Each row of Y is roughly a mix of the hidden directions of one of several groups.
Y (82 x 10):
[[ 35  24  23 -25   9   5 -10  -7  14   1]
 [ 11  37  -3  -4 -14 -12  32   4  14  18]
 [ 18  13 -13  28   3  -8 -15 -33   7 -23]
 [  8  37  28   2   6  15  11 -15   8  23]
 [ -7  23  -2 -32   9  -7  36  -5  -3  18]
 [ 24  -5  24  19   2  -6  26 -10  29 -14]
 [-11  -1  21  -7  40  20 -17   5 -13  17]
 [ -8 -19  -1  -6   6   5 -34 -33 -17 -19]
 [ 16 -27   5 -17  26 -10   9 -34  -5   0]
 [ 12 -16   1 -28 -10  35   5 -28   2   9]
 [ 27   5 -28  16  10   3 -14 -17  10 -30]
 [-19 -21   2  14 -26  36   3  -9  16  11]
 [-12  36   0   1 -19 -21  17  10 -25  14]
 [  0   2  27  19   3   4 -39 -24  15  -1]
 [-33 -11  26   1   3  -4  -6  24   4  30]
 [-38  13  -8   4  -7 -21 -10 -20 -13  24]
 [ 17 -26 -27 -16  14  22  -9 -15  11 -19]
 [ 16  39   0  13 -12 -11  15  15  19  20]
 [-14 -31 -16 -20   7  -2 -16 -18 -22 -22]
 [ 38  16  -5 -26  11 -21  -8  10 -17   1]
 [  3  18   2   4  -8  10 -40  16 -32  -6]
 [  4  24  21  16  21   7 -34  -3   6  21]
 [ 25  19 -36   2  -2   2  -7 -16 -13 -26]
 [ 19 -24  31 -22  -8  28  -4  -6  -5 -10]
 [ -6  -2  14 -19  20  28  33   6 -20  12]
 [  6  29  -6 -21   7  15  32  -5 -22  16]
 [ 14  34 -12  15  -7 -16 -34 -12   6   7]
 [  1 -33 -11   9   0  16 -26  -6 -24 -25]
 [ -7  -3  37  35   5 -10 -14   1  20   6]
 [-16 -44   7  -2  -8  -9  -8 -11  13 -26]
 [ 35 -27   0 -21  -6  15  -2 -21  -2  18]
 [ -2   1  11  19  32 -42  -1   1   2 -11]
 [-17  13 -16  21   6 -32   0  29 -16 -10]
 [  1   7  20   7  -3 -16  43  20  17  10]
 [-15  32  10  31  -9 -29  -3  -5  -7  11]
 [ 37 -13  -8  -2  10  24 -10   7   9 -31]
 [-13  -6 -17 -19  26 -13   8  38  -7  15]
 [ -6   5  -2  28  15 -41  -5  23  -5  -6]
 [ 16  30 -21  21   1 -22  25   7   7 -12]
 [-12   8  22  39   7 -11 -31   7   9   6]
 [ 12 -15  -4 -24 -21  39   3 -18   0  13]
 [ -1  34  21  -6   3 -11  17  -6  26  25]
 [ 12  -2 -12  14 -17   2  32  40   4   1]
 [ -1   1  14  -5 -23  -3   4 -47  13 -15]
 [ 14  27  11  41  -3 -20  -2  -9   7 -13]
 [ 24  -6  -9  22 -19 -16 -17  32  -5  19]
 [-11   0   9  -3  23 -11  10  41  16  23]
 [-13  -2  27  37  -1  -1  -8   2  33   2]
 [  9  25  27  22  -3   3 -23 -20  20  11]
 [-20   0  35 -18  21   0  17  -6  20  18]
 [ 14  25 -32  11   5 -17  27  17   6 -10]
 [ 32  -2  23 -15  -8  24  -9 -16  21  14]
 [-29  19  -4  -4  -8  -7 -20  18 -30  22]
 [  9  -6  12  -2 -28  40  -7  -6  20  16]
 [ -5   6  23 -12 -12   0  43 -12  22   6]
 [-44   9  -4  30  -3  -5   5  16   4 -12]
 [ -5 -20 -32 -17  12   2   2  19 -33  -9]
 [ 12   3  25  21  26 -34  -8   0  17  -4]
 [ 10   0  26 -20  22   9   5 -36  18  -6]
 [ -6 -18 -30 -14  -1 -15  22  35  -7  -5]
 [ 22 -20 -10 -10  26 -34   3 -10 -21   0]
 [  9 -22   7 -39  -3  26  11  19  -9   1]
 [ 12 -22  40   3  -5   7   8 -27  17  -7]
 [ 24 -14  -3 -33  -8  27   3 -23  -5  11]
 [ 41 -11  -2   1   9 -32 -12  10 -10  12]
 [ 21  -4 -20  21  18  -6  13 -10  33 -21]
 [-14  -5  10 -21  22   8 -23 -37 -16  -3]
 [-35   3  18 -13 -12  -7  -1   9 -19  32]
 [ -2  47   7 -13  16 -15  -3  14   0 -19]
 [-17 -33  16  28   9  -1   5 -22  20   3]
 [ -1   2 -10 -15 -11  -8  49  21   5   5]
 [  4   2 -16   6   3  12 -48 -14 -16 -14]
 [  7  -7 -41  -2   0  -1   0  29 -28  -7]
 [  6  49  10  -9   5  -9  -9  22   5 -11]
 [  9   5  19 -22 -24  14  -9 -21 -34  -6]
 [ 25  23 -30  -5  -9  -4  18 -17 -12 -22]
 [  4 -37 -12 -19  13  22 -13 -22  13  -8]
 [  5  20 -32   9   2   2 -35  -3 -21 -13]
 [ 13   4  22  32 -25   8 -13 -19  21  -9]
 [ 12  15  28  31   9  21 -21   7   8  15]
 [ 14  -6 -25 -30   0  26 -16   7 -22 -13]
 [-26 -27 -27  -7 -10  17  17 -13 -21  -1]]
Here is one row from each group, named. Which group is each of the other rows in?
[  7  30  18  -2 -14   1  35 -11  19  15]	T
[-38   4 -20  -3   8 -13  -6  20  -5  29]	Q
[ -7  38   9  17   5 -21  -9  30   8 -11]	H

[-22 -25  11   1   9  19  14 -37  13  -4]	H
[  1   7  -1  14  26 -46  -2  14 -10 -11]	H
[-21 -13   0  45 -12 -10  -5  20  10   6]	H
[ 39   8  24 -23  11   4  -8 -17  15   5]	H
[ 17   7  12 -38  19  11   6 -30   2  -7]	H
[ 13  16 -26  -1  -5  -1  29  35 -11  11]	T
